128 stands for zero in the data rows.
Some points, one per row:
[141 117  76 143 181 155  78 125 121  98 110 128 155  77 128  71 115 123 111 116 144 147  98 152]
[184 116 136 142  70 141 143 110 152 143 102  90 119 134  91 140 113 117 140 128  69 149 126 162]
[181 135  94 135 152 152 180 114 123 171 122 129 112  85 165 138 128  76  78 148 158 172 143 167]
[106 177 157 133  79 109 148 112 129 137 122 109  80 155 160 134 135 124 152 160 135 126 143 151]
[114 142 123 126  83 124 159  92 102 135  98 128 101 136 129 162 138 126 139 110 147 124 168 130]
[155 107 124 139 125 145 195  89 153 161 117 138 101 128  76 138 137 101 131 164  93  88 110 137]
[123 109  92 115 131  99  34 154 142 162 133 152 183 131 183  75 137 150 132 120 150 159  78  88]
[106 129 111 173 163 169  86 162 100  42 138 129 133 117 108 140  70 145  92 106  77 111 126 121]
[126 135 145 118 144 142 142 149 130  92 139 126 117 132  89 141 113 133 150 124 103  88 141 141]
[112 169 127 100  82 104  84 116 115 142 163 146 146 144 149 126 154 146 132 141 138 143 148 120]
[121 112 158 147 123 108 227 127 121 157  98 128  80 107  90 139 120 139 148 131 153  91 104 135]
[119 142 116 145 110 132 178 110 169 127  79 136  90 124  98 152 155  79 187 138 115 137 148 166]
[104  92  96 142 174 158  99 151 116  95 123 110 148  77 142 112 145 119 146 122 121 131 104 137]
[124 128 138 107 116 138 215 107 137 173  69 100  71 105 105 155 146  71 116 138 149 133 143 163]
[133 151 103 120  94  93  86 154 135 124 173 150 139 117 140  80 144 124 149 114 173 151 115 122]
[ 85 182 138 150  82 111 159 107 127 130 119 130  53 111 123 161 151 139 169 113 139 139 145 166]
[123 117 106 126 117 101 103 125 138 102  96 137 132 142 129 110 119 148 150 101 168 139 110 105]
Then 24 other points, each followed by its number:
[114 137 183 108 155 131 197 134 160 127  82 116  86 128  94 168 127  90 123 143  85  77 169 157] 0
[ 72 160 186  98  82 118 112 117 117 144 165 135  91 113 140 122 150 130 106 155 144 149 130 142] 1
[153 115  97 108 145 150  70 143 114 145 129 130 164 126 156 105 135 131 124 123 178 129 117 118] 2
[145 133  96  92 138  95  55 143 164 101 170 172 169 139 168 123 119 168 112 128 145 146 102 114] 3
[111 111  90 133 162 132  59 138 136 137 126 149 171 107 129  94 117 153 144 109 154 148 100  96] 4
[142 107 159 147 151 163 160 126 119  61 137  82  99 173  99 159 115 149 133 123  83 123 145 118] 5
[147 119 127 109 150 150 225 104 173 169 126 113 102 106 122 159 120 109  72 180 138  78 131 143] 6
[131 129 131 107  95 174 209  86 146 127 103 112 102 118 133 124 158 124 158 106 171 159 144 150] 7
[154 137 134 100 179 150 105 112 126  91 139 144 167 132  95 105  76 153 104 138  90 110 152  93] 8
[ 99 157 131 137 104 116 118 120 116 139 101 109 106 134 111 149 119 122 137 129 113 132 115 113] 9
[153 124 176 141 133 121 141 149 109  86 112 134 133 157 117 169  79 147 115 138 110 118 139  72] 10
[108 164 117  96  75 107 137 142 127 175 151 113  91 100 162 135 144 106 138 132 143 156 133 148] 11
[188  73 131 120 113 123  68 147 122 131 170 139 160 150 154 117 134 143 108 114 172 123 112 126] 12
[125 150 151 137 133 129 192  71 126 135 137  96  90 119 187 107 169 119 102 129 129 162 115 174] 13
[143 120 143 133 126 120 175  93 163 121  71 122 102 165 101 144 113 108 139 136 105 125 138 124] 14
[137 126 115 100 143 168  44 127 130  99 121 126 190  86 159  97 161 134 135 109 119 137  85 131] 15
[110 120 177 114 145 169 188 138 125  72  79  88 114 154  73 174 101 142 117 127  57 117 165 102] 16
[115 137 128 114  71 128 119 127 121 126 132 120 134 124 133 117 150 126 146 146 156 160 110 152] 17
[138  98  94 115 180 175  52 159 113 127 174 140 180 150 141  58  75 168 103 106 146 144 137  96] 18
[110 136 142 141 106 134 156 156 124 155  86 106 121 137 118 135 167 126 146 133 126 130 150 180] 19
[129 103 109 143 172 112  27 169 113 139 167 151 154 134 165  77 134 136 134 103 135 112 123  96] 20
[103 175 169 133  78 113 139 123 127 145  95 121 114 153  85 119 153 164  81 142 181 149 129 159] 21
[153 111 108 132 118 148 153 146 103 101 134  96 129 159  70 156 111 147 131 152  51  86 153  93] 22
[114 142 139 126  90 122 177 120 145 155 127 118  84 124 143 142 145 104 152 107 131 150 114 174] 23
Which three of these numbered points are nearest to each point below, looking only along the 7 directions in which the first points spread most? Their numbers follow each, nearest first.
[110  95  81 106 159 148  48 141 129  79 123 114 179  99 128  93 129 118 124 124 130 157  81 135] > 15 4 20
[111 129 126 137  87 142 203 125 141 169 109  96  73 114 103 175 167 110 105 136 112 136 107 172] > 7 23 19
[145  94 156 137 204 163  95 161 134 107 119 170  83 133 143 110 102 155 119 131  61  84 126  84] > 8 10 22
[156 118  79 106 168 160 168 123 132 197 126 120  92 104 155 133 132 113 102 151 159 127 117 167] > 13 6 7
[104 129 159 108 103 110 151 122 129 155 139 125 110 168 152 104 138 150 112 102 177 147 158 153] > 21 1 11
[115  93  97 129 169 122  50 180 117  94 173 141 192 154 126 101 103 120 136  92 135 161 115 100] > 20 18 4
[115 155 133 131  87 126 148 113 143 129 139 125 134 143 156 110 122  93 148 116 125 151 134 136] > 17 9 19
[140 157 131 127  95 118 158 120 108 160 107 107  80 192  82 137 115 129 174 150 137 126 138 116] > 21 9 14
[179 105 136 142 182 138 191 135 117 220 138 130 116  98 121 102 116 110 100 165 144  81 174 119] > 6 13 0
[125 114 159 132 110 108 204 101 158 155  83 102  81 124  90 136 112  89 144 151 113 136 150 133] > 14 7 0
[ 98 149 151 131  57  98 195 115 117 149  95 102 110 123 124 111 150 137 144 151 124 134 150 189] > 23 19 7
[128 123 140 152  71 117 137  86  81 113 100 143 120 138 117 135 137 119 152 116 137 140 125 141] > 9 21 19
[109 103 160 125 120 128 200 126 142  84 121 101  80 133  59 144  96 156 152 136  52 103  93 152] > 16 5 0
[ 81 182 166 145  94 118 156 107 126 125 127 103  65  90 196 106 132 123 102 180 115 132 136 187] > 13 11 1
[141 127 136 115  99 111  97 147 119 130 108 120 153 160 164  95 147 144 140  82 164 106 145 128] > 17 9 12
[131 111 126 166  81 132 170 110 106 119 119  86  70 101 117 140 172 158 149 103 112 128 115 153] > 19 9 14
[128 151 192 146 132 149 182  86 117 100  91 108  82 166  98 142 145 139 147 184  64  84 123 120] > 0 16 5
[144 108 134 122 152 139  93 139 110  99 154 132 175 125 121 146 108 182 100 145 119 125 146 116] > 8 10 12
[158 120 151 141 107 138 221 163 124 100  93  99  96 141  76 171 128 112 104 153  79 112 106 120] > 0 14 16
[120 151 161 131  94 134 197 129 120 139 122 102 122 138 130 128 162 126 154 112 149 104  74 151] > 19 23 21
